128 stands for zero in the data rows.
Each row has a hidden score. How much does it go up from the first row of each pair to the second? 10 means little or no change, 20 a big rise and 0 a big fall. The score is a weighted sum of the row's numbers plus the product of two more (or one squared), each taken from its middle value.
[139, 103, 157, 114, 145, 126, 116, 95, 120, 129, 105, 150, 99, 129, 144]
[112, 154, 110, 130, 119, 123, 101, 115, 97, 99, 124, 113, 131, 118, 113] -> 10
[126, 134, 157, 152, 128, 123, 141, 126, 123, 120, 117, 136, 149, 97, 187]
[128, 128, 156, 143, 151, 150, 92, 130, 127, 106, 143, 105, 133, 174, 163] -> 9
[119, 168, 147, 149, 128, 137, 156, 131, 185, 79, 118, 152, 183, 181, 113]
[132, 144, 159, 128, 102, 133, 99, 163, 124, 120, 125, 152, 138, 175, 94] -> 12
[183, 92, 215, 191, 57, 114, 126, 159, 199, 99, 99, 144, 138, 242, 160]
[157, 102, 123, 153, 129, 110, 98, 125, 111, 145, 129, 116, 130, 131, 106] -> 12
[171, 124, 174, 143, 131, 158, 116, 165, 128, 120, 142, 175, 151, 153, 137]
[145, 117, 121, 114, 152, 141, 100, 118, 141, 142, 150, 112, 119, 119, 136] -> 14
[157, 119, 120, 148, 145, 115, 124, 158, 121, 110, 118, 139, 143, 123, 76]
[144, 75, 125, 100, 129, 29, 111, 163, 96, 139, 51, 167, 58, 134, 81] -> 16
[145, 105, 134, 145, 123, 105, 150, 135, 133, 105, 111, 146, 160, 141, 91]
[144, 126, 110, 117, 146, 136, 151, 114, 145, 135, 134, 130, 119, 122, 130] -> 12
[117, 88, 154, 133, 159, 173, 93, 93, 99, 140, 167, 130, 111, 114, 162]
[117, 123, 149, 174, 130, 145, 90, 150, 97, 131, 124, 103, 124, 123, 160] -> 8
[154, 132, 119, 123, 144, 126, 149, 103, 123, 108, 147, 167, 116, 110, 139]
[115, 134, 142, 114, 129, 148, 128, 145, 136, 107, 127, 106, 125, 142, 102] -> 11
[120, 128, 130, 169, 139, 109, 170, 135, 138, 123, 107, 141, 129, 111, 92]
[120, 151, 102, 121, 91, 132, 104, 146, 134, 108, 152, 134, 154, 167, 127] -> 9
[156, 101, 123, 109, 151, 119, 152, 116, 138, 104, 128, 129, 75, 119, 122]
[147, 113, 83, 119, 128, 113, 112, 133, 119, 177, 136, 131, 140, 144, 168] -> 12
[142, 145, 151, 141, 197, 153, 142, 101, 126, 129, 122, 160, 85, 80, 153]
[172, 162, 119, 123, 144, 108, 157, 137, 144, 122, 123, 147, 116, 141, 129] -> 7
[227, 83, 95, 121, 164, 141, 128, 209, 109, 219, 149, 127, 115, 104, 156]
[144, 168, 74, 175, 104, 142, 145, 85, 168, 143, 168, 74, 178, 111, 183] -> 10
[157, 109, 112, 108, 116, 110, 94, 142, 136, 146, 135, 91, 129, 164, 136]
[133, 106, 119, 107, 120, 100, 168, 151, 131, 159, 121, 139, 119, 163, 112] -> 11
[142, 107, 136, 104, 136, 104, 131, 170, 141, 135, 111, 108, 147, 149, 103]
[134, 140, 74, 121, 129, 140, 100, 103, 123, 136, 172, 73, 137, 147, 132] -> 8
[82, 166, 75, 103, 100, 71, 154, 83, 175, 134, 98, 145, 145, 101, 82]
[110, 119, 110, 114, 129, 148, 125, 130, 109, 174, 124, 118, 138, 152, 131] -> 10
[129, 122, 87, 52, 107, 80, 152, 49, 155, 135, 104, 60, 59, 140, 100]
[56, 89, 102, 60, 144, 0, 167, 19, 148, 125, 107, 201, 37, 131, 115] -> 9
[145, 131, 116, 128, 159, 135, 127, 92, 140, 131, 164, 139, 100, 120, 140]
[119, 121, 104, 142, 121, 100, 176, 103, 123, 116, 110, 178, 103, 108, 132] -> 8
[121, 122, 105, 116, 143, 71, 163, 124, 106, 131, 106, 123, 137, 113, 91]
[145, 88, 189, 95, 167, 127, 93, 187, 86, 138, 104, 175, 70, 158, 103] -> 8
[123, 172, 95, 53, 153, 79, 243, 71, 192, 90, 155, 47, 157, 140, 100]
[78, 121, 172, 130, 122, 192, 79, 128, 105, 93, 175, 130, 134, 124, 204] -> 10
[127, 120, 116, 80, 171, 77, 180, 124, 177, 118, 135, 113, 117, 89, 112]
[101, 140, 172, 242, 57, 134, 81, 120, 189, 81, 70, 189, 169, 152, 124] -> 2
[120, 115, 142, 139, 127, 149, 130, 192, 103, 148, 127, 126, 125, 117, 169]
[72, 106, 143, 103, 110, 80, 142, 37, 148, 118, 80, 161, 50, 141, 136] -> 2
[67, 146, 121, 100, 113, 104, 140, 90, 112, 123, 129, 164, 121, 104, 120]
[54, 149, 136, 132, 126, 119, 159, 97, 178, 114, 86, 191, 131, 85, 144] -> 12
[134, 117, 141, 123, 133, 112, 163, 143, 135, 115, 131, 145, 135, 123, 107]
[81, 142, 108, 104, 141, 132, 139, 81, 109, 109, 153, 96, 145, 96, 150] -> 9
[149, 105, 134, 107, 139, 129, 160, 132, 109, 127, 147, 135, 98, 117, 131]
[71, 102, 154, 130, 133, 128, 136, 144, 131, 121, 132, 145, 121, 114, 116] -> 13
[158, 175, 132, 175, 91, 181, 103, 227, 212, 117, 139, 89, 228, 171, 109]
[124, 116, 193, 83, 157, 101, 104, 153, 85, 152, 72, 134, 53, 113, 63] -> 9
[127, 130, 115, 106, 128, 109, 143, 141, 127, 137, 166, 123, 151, 113, 127]
[129, 119, 157, 142, 165, 140, 131, 160, 113, 103, 114, 133, 161, 88, 140] -> 8
[138, 139, 87, 168, 88, 125, 128, 103, 127, 135, 130, 77, 173, 102, 140]
[96, 141, 117, 128, 131, 122, 137, 112, 141, 139, 131, 138, 131, 94, 155] -> 14
[142, 207, 128, 164, 129, 205, 164, 138, 188, 62, 193, 105, 183, 82, 141]
[144, 124, 147, 140, 103, 127, 90, 150, 132, 116, 137, 159, 110, 145, 171] -> 13
[108, 23, 189, 157, 95, 7, 121, 134, 163, 165, 23, 251, 43, 173, 135]
[79, 118, 186, 122, 124, 173, 87, 125, 111, 127, 142, 112, 122, 151, 157] -> 9
[114, 142, 121, 125, 127, 135, 131, 187, 138, 100, 98, 146, 158, 131, 101]
[123, 104, 172, 130, 114, 105, 124, 123, 116, 94, 100, 119, 129, 151, 145] -> 8
[141, 178, 53, 178, 109, 177, 154, 101, 123, 94, 166, 73, 196, 95, 150]
[76, 111, 148, 138, 96, 140, 87, 128, 153, 117, 92, 106, 119, 135, 147] -> 14
[145, 99, 156, 116, 146, 140, 79, 125, 108, 128, 154, 118, 113, 125, 154]
[141, 147, 137, 115, 165, 111, 162, 126, 135, 129, 136, 120, 153, 115, 114] -> 9
[60, 217, 114, 110, 224, 179, 154, 28, 144, 96, 160, 85, 141, 30, 72]
[92, 159, 128, 120, 118, 133, 126, 108, 111, 123, 148, 151, 142, 135, 165] -> 6
[84, 100, 149, 120, 112, 95, 170, 83, 169, 152, 115, 160, 105, 99, 174]
[116, 146, 143, 126, 122, 138, 103, 104, 104, 146, 122, 125, 123, 110, 176] -> 4
[149, 99, 83, 107, 127, 103, 120, 165, 125, 184, 139, 130, 157, 145, 124]
[111, 140, 89, 171, 124, 121, 150, 135, 146, 116, 121, 141, 136, 106, 139] -> 10
[117, 143, 145, 109, 132, 104, 131, 123, 118, 140, 130, 152, 115, 136, 133]
[89, 133, 143, 120, 102, 128, 146, 124, 135, 158, 130, 134, 163, 143, 107] -> 10
[164, 84, 126, 128, 154, 121, 119, 117, 116, 118, 137, 95, 130, 127, 134]
[116, 155, 132, 138, 88, 169, 80, 148, 147, 73, 158, 113, 158, 173, 111] -> 8
[144, 140, 96, 152, 132, 153, 109, 116, 91, 159, 141, 86, 119, 88, 144]
[106, 106, 183, 155, 149, 147, 130, 125, 115, 142, 77, 164, 110, 91, 131] -> 9
[86, 116, 173, 128, 144, 167, 122, 132, 109, 118, 147, 134, 103, 156, 130]
[109, 146, 127, 127, 118, 177, 117, 130, 113, 141, 178, 58, 124, 134, 179] -> 13
[129, 114, 106, 143, 116, 159, 132, 112, 126, 145, 117, 135, 108, 124, 178]
[167, 92, 153, 66, 167, 141, 112, 200, 129, 144, 123, 86, 120, 125, 97] -> 7
[141, 171, 97, 162, 135, 108, 174, 138, 118, 164, 120, 119, 143, 91, 101]
[149, 106, 127, 116, 146, 135, 139, 108, 122, 117, 134, 111, 133, 137, 128] -> 8
[177, 122, 113, 132, 131, 140, 88, 177, 117, 103, 161, 86, 137, 133, 123]
[166, 124, 174, 156, 149, 153, 178, 182, 166, 116, 124, 127, 184, 152, 133] -> 10
[116, 125, 116, 147, 144, 129, 133, 105, 112, 157, 120, 138, 90, 106, 159]
[138, 69, 221, 43, 177, 120, 93, 153, 35, 112, 105, 155, 7, 109, 108] -> 7
[170, 112, 150, 130, 199, 142, 169, 152, 58, 145, 133, 132, 72, 93, 116]
[94, 109, 127, 131, 108, 125, 129, 51, 90, 128, 97, 143, 125, 160, 112] -> 3
[96, 138, 173, 128, 142, 163, 201, 83, 150, 106, 123, 203, 116, 89, 165]
[127, 123, 158, 149, 127, 124, 113, 118, 132, 147, 129, 154, 133, 141, 131] -> 10
[130, 132, 146, 134, 147, 131, 138, 135, 148, 125, 112, 150, 134, 121, 135]
[111, 129, 131, 150, 109, 191, 44, 143, 91, 125, 166, 93, 133, 148, 196] -> 11
[181, 159, 125, 124, 115, 128, 113, 169, 141, 124, 122, 137, 126, 152, 132]
[114, 113, 119, 139, 101, 126, 106, 143, 118, 151, 127, 127, 136, 131, 107] -> 12
[87, 128, 111, 94, 123, 126, 162, 112, 144, 102, 136, 92, 163, 140, 108]
[133, 161, 121, 116, 156, 138, 141, 104, 145, 104, 173, 94, 132, 83, 129] -> 10
[137, 127, 151, 155, 133, 155, 111, 164, 149, 112, 133, 127, 127, 104, 157]
[180, 146, 109, 132, 95, 136, 90, 164, 124, 115, 135, 66, 150, 151, 128] -> 8
[96, 170, 94, 125, 128, 122, 137, 122, 152, 130, 172, 110, 177, 116, 107]
[67, 180, 39, 129, 159, 180, 179, 0, 169, 116, 214, 71, 152, 80, 186] -> 16
[157, 151, 120, 138, 99, 119, 115, 178, 136, 156, 141, 121, 114, 141, 157]
[109, 137, 146, 131, 178, 103, 173, 84, 145, 126, 73, 145, 123, 69, 109] -> 6
[132, 129, 88, 132, 117, 122, 140, 126, 140, 113, 109, 132, 145, 116, 100]
[129, 137, 148, 116, 173, 120, 137, 112, 135, 155, 155, 105, 131, 109, 123] -> 15
[89, 43, 211, 69, 67, 4, 103, 130, 159, 144, 55, 219, 30, 252, 100]
[90, 164, 153, 148, 178, 125, 201, 118, 159, 77, 123, 181, 96, 89, 111] -> 10
[124, 140, 143, 109, 151, 87, 180, 101, 140, 129, 88, 126, 100, 109, 116]
[148, 111, 194, 114, 134, 120, 132, 120, 81, 107, 69, 117, 97, 153, 111] -> 7
[167, 129, 117, 145, 105, 124, 126, 165, 111, 146, 115, 146, 145, 175, 148]
[86, 129, 183, 80, 154, 158, 161, 85, 135, 113, 127, 147, 100, 141, 166] -> 11
[121, 115, 136, 108, 150, 127, 120, 106, 148, 137, 134, 135, 131, 121, 138]
[133, 146, 103, 183, 144, 168, 99, 129, 112, 119, 149, 112, 141, 100, 146] -> 11
[86, 161, 43, 171, 59, 148, 174, 80, 237, 119, 153, 128, 194, 98, 144]
[100, 114, 142, 127, 132, 139, 94, 143, 114, 160, 124, 135, 156, 164, 122] -> 5
[85, 93, 171, 108, 146, 23, 154, 87, 122, 145, 49, 200, 82, 99, 78]
[100, 106, 162, 125, 112, 113, 101, 146, 73, 141, 88, 172, 92, 115, 153] -> 13
[130, 109, 150, 87, 216, 99, 108, 224, 0, 163, 66, 189, 96, 12, 37]
[129, 134, 148, 153, 127, 156, 85, 102, 88, 160, 133, 110, 125, 127, 149] -> 11
[166, 139, 129, 122, 114, 117, 130, 142, 139, 170, 126, 107, 123, 131, 141]
[111, 113, 94, 105, 135, 103, 140, 150, 143, 152, 97, 120, 134, 109, 87] -> 10
[74, 158, 93, 107, 131, 107, 143, 64, 155, 94, 111, 154, 76, 98, 141]
[102, 127, 67, 77, 151, 41, 127, 93, 62, 137, 83, 133, 66, 58, 71] -> 11
[145, 113, 107, 66, 188, 118, 165, 124, 109, 146, 105, 131, 86, 71, 89]
[125, 160, 149, 152, 163, 152, 99, 151, 128, 125, 157, 129, 140, 119, 152] -> 17
[168, 115, 89, 144, 128, 138, 108, 169, 116, 150, 138, 112, 138, 157, 107]
[34, 138, 158, 51, 137, 63, 155, 69, 172, 128, 112, 151, 64, 117, 115] -> 15
[137, 144, 198, 88, 108, 157, 100, 196, 135, 101, 150, 129, 119, 225, 70]
[102, 175, 137, 179, 127, 145, 159, 86, 163, 89, 148, 114, 149, 94, 208] -> 14
[136, 125, 82, 96, 169, 104, 153, 155, 116, 127, 139, 81, 117, 94, 75]
[90, 88, 154, 111, 122, 114, 115, 108, 130, 129, 64, 127, 104, 72, 86] -> 9
[167, 74, 116, 132, 118, 153, 82, 133, 103, 147, 141, 97, 156, 151, 113]
[114, 86, 195, 140, 96, 125, 102, 158, 124, 118, 135, 189, 98, 194, 167] -> 14
[136, 136, 125, 113, 131, 132, 113, 119, 131, 146, 139, 127, 131, 125, 133]
[136, 139, 128, 95, 129, 107, 156, 107, 161, 117, 120, 118, 143, 157, 94] -> 8
[133, 112, 115, 133, 134, 157, 104, 124, 112, 116, 151, 130, 117, 146, 123]
[163, 80, 144, 110, 129, 100, 128, 129, 140, 130, 124, 110, 120, 132, 94] -> 11
[190, 60, 131, 138, 169, 107, 110, 151, 92, 150, 146, 123, 85, 124, 126]
[139, 137, 104, 181, 125, 126, 139, 178, 119, 95, 148, 127, 196, 92, 100] -> 9
[87, 142, 93, 143, 89, 154, 58, 88, 102, 128, 127, 112, 134, 153, 159]
[134, 168, 88, 150, 122, 116, 181, 104, 161, 141, 122, 174, 132, 126, 150] -> 14
[154, 132, 153, 118, 118, 157, 82, 163, 126, 111, 142, 95, 119, 146, 157]
[151, 126, 136, 132, 156, 117, 128, 130, 136, 130, 124, 155, 116, 117, 152] -> 9
[158, 130, 116, 144, 96, 124, 125, 167, 129, 133, 99, 105, 168, 163, 129]
[102, 139, 125, 127, 139, 152, 139, 116, 130, 115, 142, 112, 132, 125, 134] -> 10
[175, 93, 170, 158, 198, 118, 158, 118, 121, 152, 104, 165, 79, 130, 166]
[81, 102, 130, 116, 122, 104, 123, 82, 170, 177, 121, 149, 113, 134, 147] -> 10
[131, 137, 146, 148, 118, 121, 145, 115, 138, 130, 137, 119, 145, 125, 147]
[175, 95, 122, 133, 162, 92, 161, 98, 135, 167, 89, 165, 100, 119, 104] -> 8
[139, 141, 101, 154, 136, 127, 154, 156, 122, 155, 131, 131, 141, 125, 85]
[130, 148, 96, 140, 118, 155, 96, 84, 116, 145, 185, 132, 107, 132, 189] -> 12
[125, 155, 134, 150, 111, 158, 123, 129, 140, 113, 131, 110, 123, 125, 143]
[88, 96, 156, 122, 161, 121, 94, 106, 76, 149, 119, 146, 104, 87, 121] -> 11
[169, 155, 89, 157, 118, 101, 156, 153, 116, 157, 129, 114, 155, 110, 112]
[132, 134, 136, 149, 76, 139, 103, 143, 131, 105, 117, 176, 136, 155, 147] -> 9
[126, 153, 147, 129, 114, 131, 124, 104, 147, 114, 128, 145, 130, 133, 129]
[106, 130, 123, 120, 128, 141, 133, 126, 121, 143, 119, 126, 143, 126, 142] -> 12
[102, 111, 111, 114, 159, 129, 151, 130, 107, 164, 123, 130, 81, 94, 165]
[127, 102, 112, 129, 126, 123, 112, 111, 116, 148, 107, 138, 121, 117, 109] -> 3
[124, 83, 102, 161, 109, 127, 101, 113, 87, 148, 117, 178, 123, 90, 163]
[74, 213, 98, 129, 67, 139, 166, 99, 182, 110, 124, 152, 171, 113, 104] -> 8
[146, 131, 120, 90, 119, 119, 88, 165, 113, 148, 139, 95, 161, 145, 106]
[159, 138, 76, 119, 102, 91, 124, 135, 131, 147, 108, 109, 154, 135, 89] -> 8
[132, 148, 141, 149, 162, 125, 147, 126, 127, 119, 130, 123, 125, 110, 116]
[160, 96, 140, 106, 154, 84, 121, 144, 128, 149, 107, 123, 125, 139, 97] -> 9
[111, 106, 107, 81, 98, 157, 102, 127, 109, 182, 130, 108, 131, 173, 116]
[114, 64, 123, 135, 92, 100, 83, 97, 141, 151, 127, 159, 130, 154, 155] -> 11
[98, 98, 125, 126, 146, 156, 97, 145, 116, 154, 135, 113, 152, 117, 151]
[126, 152, 94, 122, 166, 173, 144, 139, 132, 136, 191, 92, 178, 92, 110] -> 8
[132, 146, 109, 135, 155, 82, 173, 147, 172, 156, 125, 145, 146, 87, 85]
[150, 187, 94, 135, 105, 187, 178, 131, 207, 60, 210, 11, 219, 184, 126] -> 6
[135, 114, 131, 131, 153, 125, 160, 111, 126, 131, 130, 128, 121, 117, 125]
[131, 98, 136, 167, 137, 140, 113, 102, 128, 138, 156, 121, 145, 127, 142] -> 14
[169, 138, 107, 142, 128, 123, 143, 167, 141, 160, 139, 133, 130, 110, 136]
[152, 124, 132, 105, 139, 118, 67, 126, 92, 151, 153, 102, 108, 137, 158] -> 8
[182, 118, 103, 151, 109, 114, 121, 153, 106, 152, 102, 119, 132, 134, 116]
[128, 136, 142, 129, 109, 142, 106, 145, 132, 107, 127, 99, 137, 158, 120] -> 11
[128, 124, 105, 122, 136, 116, 158, 126, 132, 141, 121, 151, 130, 141, 112]
[119, 106, 202, 151, 144, 187, 52, 169, 95, 145, 153, 138, 106, 156, 128] -> 12
[144, 128, 121, 127, 140, 151, 94, 118, 115, 122, 161, 106, 129, 125, 176]
[71, 133, 127, 71, 51, 120, 87, 99, 156, 107, 154, 85, 123, 181, 144] -> 13
[110, 117, 164, 139, 137, 154, 116, 130, 105, 118, 121, 157, 117, 147, 128]
[76, 131, 113, 146, 112, 71, 143, 118, 123, 118, 123, 151, 124, 162, 101] -> 9
[136, 219, 115, 103, 104, 238, 78, 154, 180, 75, 193, 64, 151, 123, 99]
[154, 148, 41, 194, 63, 137, 138, 112, 139, 129, 128, 122, 162, 126, 134] -> 19
[111, 132, 176, 123, 143, 152, 125, 127, 109, 139, 163, 156, 100, 142, 189]
[131, 81, 148, 129, 137, 123, 132, 164, 115, 127, 112, 103, 118, 183, 83] -> 8
[116, 159, 132, 144, 114, 153, 143, 147, 134, 118, 163, 119, 143, 136, 115]
[84, 143, 163, 152, 133, 154, 112, 96, 139, 133, 99, 126, 118, 132, 127] -> 9
[129, 143, 117, 138, 118, 104, 155, 120, 183, 101, 116, 168, 159, 100, 110]
[132, 97, 131, 129, 165, 105, 181, 109, 131, 167, 119, 189, 105, 85, 121] -> 13
[157, 107, 103, 124, 108, 129, 109, 150, 98, 123, 149, 96, 147, 156, 143]
[177, 152, 134, 144, 95, 194, 117, 197, 190, 121, 178, 92, 161, 186, 153] -> 9
[132, 145, 138, 125, 108, 170, 117, 137, 134, 115, 153, 76, 130, 143, 168]
[90, 187, 78, 137, 113, 148, 155, 80, 164, 94, 172, 126, 185, 91, 167] -> 8
[136, 134, 123, 122, 117, 100, 145, 160, 138, 120, 117, 161, 134, 115, 112]
[48, 133, 97, 87, 94, 75, 126, 138, 142, 121, 111, 120, 126, 145, 67] -> 12
[141, 146, 174, 142, 189, 139, 147, 125, 126, 79, 170, 120, 139, 123, 148]
[132, 100, 159, 90, 101, 130, 87, 177, 107, 150, 145, 97, 123, 165, 90] -> 11
[110, 137, 111, 157, 93, 188, 98, 87, 135, 110, 176, 104, 158, 119, 165]
[95, 226, 71, 70, 190, 135, 172, 87, 160, 86, 141, 60, 134, 45, 25] -> 1
[145, 96, 133, 114, 122, 126, 90, 189, 119, 151, 115, 129, 133, 162, 122]
[132, 146, 130, 131, 71, 139, 132, 120, 126, 90, 111, 109, 121, 155, 127] -> 10
[124, 136, 134, 168, 125, 139, 115, 131, 125, 93, 105, 138, 166, 128, 128]
[162, 151, 147, 138, 92, 176, 94, 188, 143, 119, 138, 76, 166, 166, 118] -> 13
[170, 114, 105, 143, 133, 95, 154, 157, 149, 123, 114, 125, 148, 112, 134]
[159, 98, 128, 105, 146, 109, 133, 153, 136, 129, 104, 107, 114, 127, 121] -> 9
[91, 143, 150, 123, 120, 153, 123, 131, 110, 163, 115, 135, 118, 122, 135]
[118, 116, 151, 176, 126, 159, 114, 130, 109, 140, 121, 150, 124, 127, 165] -> 10
[150, 164, 108, 126, 128, 102, 176, 143, 133, 124, 98, 133, 118, 115, 107]
[155, 119, 91, 157, 138, 109, 128, 146, 133, 151, 122, 120, 133, 111, 100] -> 11
[176, 136, 128, 100, 158, 184, 54, 169, 91, 150, 201, 62, 110, 126, 162]
[111, 104, 174, 168, 64, 112, 131, 190, 255, 124, 91, 200, 146, 255, 110] -> 10
[108, 158, 160, 182, 125, 181, 150, 138, 157, 90, 124, 185, 136, 123, 157]
[147, 123, 138, 128, 152, 73, 139, 148, 128, 84, 92, 123, 131, 127, 95] -> 10
[131, 150, 101, 132, 75, 127, 96, 85, 102, 127, 145, 88, 135, 156, 143]
[128, 129, 128, 94, 132, 113, 129, 150, 118, 148, 130, 140, 143, 150, 84] -> 14
[110, 67, 163, 102, 119, 43, 159, 111, 105, 151, 74, 195, 56, 175, 137]
[150, 173, 145, 182, 103, 167, 135, 105, 144, 54, 164, 120, 188, 177, 125] -> 4
[145, 119, 125, 124, 120, 124, 120, 138, 110, 104, 115, 117, 138, 150, 129]
[67, 165, 96, 123, 128, 154, 186, 79, 131, 78, 134, 113, 137, 49, 110] -> 12
[138, 107, 143, 106, 134, 109, 138, 154, 145, 88, 105, 130, 156, 158, 78]
[115, 119, 155, 149, 161, 145, 133, 114, 133, 126, 123, 141, 129, 131, 141] -> 13
[154, 143, 109, 151, 54, 159, 53, 123, 98, 100, 143, 96, 147, 183, 138]
[137, 118, 127, 153, 127, 146, 141, 137, 132, 146, 106, 138, 163, 130, 143] -> 14
[149, 116, 144, 104, 149, 149, 124, 130, 115, 177, 138, 131, 115, 156, 152]
[176, 120, 126, 131, 134, 115, 117, 123, 110, 143, 158, 75, 126, 136, 112] -> 10
[118, 72, 137, 117, 137, 16, 167, 82, 86, 164, 42, 210, 69, 97, 102]
[128, 137, 112, 133, 131, 125, 129, 122, 140, 108, 136, 113, 138, 148, 123] -> 12
[134, 114, 117, 143, 104, 116, 136, 109, 129, 106, 98, 138, 147, 139, 115]
[137, 144, 114, 154, 134, 121, 133, 129, 149, 84, 140, 133, 151, 157, 121] -> 11
[113, 105, 151, 85, 140, 146, 107, 70, 124, 154, 126, 139, 101, 115, 143]
[120, 122, 129, 129, 133, 180, 104, 162, 87, 144, 144, 125, 115, 136, 174] -> 13
[171, 116, 102, 99, 139, 89, 116, 163, 106, 173, 102, 125, 96, 145, 96]
[178, 101, 92, 111, 107, 97, 87, 171, 126, 153, 131, 113, 106, 142, 128] -> 13
[153, 149, 131, 138, 159, 135, 105, 133, 128, 126, 140, 149, 129, 98, 160]
[143, 139, 130, 155, 154, 100, 138, 122, 133, 135, 105, 152, 117, 128, 133] -> 9
[122, 167, 90, 102, 157, 127, 108, 106, 129, 96, 142, 98, 112, 105, 133]
[165, 140, 85, 113, 160, 144, 144, 146, 120, 123, 183, 75, 124, 82, 129] -> 12
[144, 112, 109, 118, 94, 137, 110, 145, 103, 169, 131, 93, 142, 153, 118]
[126, 143, 156, 121, 124, 143, 119, 99, 120, 121, 171, 127, 136, 146, 148] -> 8
[133, 124, 123, 118, 148, 133, 106, 90, 98, 137, 127, 115, 111, 147, 155]
[139, 147, 160, 123, 135, 154, 136, 133, 113, 115, 164, 104, 120, 142, 147] -> 13
[95, 108, 159, 130, 139, 138, 109, 100, 129, 137, 140, 150, 141, 119, 137]
[133, 155, 98, 122, 133, 161, 119, 114, 133, 112, 151, 113, 129, 128, 152] -> 8
[175, 108, 160, 255, 34, 132, 149, 182, 202, 121, 91, 209, 226, 212, 175]
[160, 100, 115, 135, 109, 86, 89, 127, 86, 175, 106, 109, 98, 120, 130] -> 16
[119, 120, 128, 145, 145, 127, 134, 136, 128, 146, 104, 129, 145, 128, 118]
[146, 148, 111, 125, 125, 89, 143, 152, 133, 131, 148, 115, 159, 147, 87] -> 10
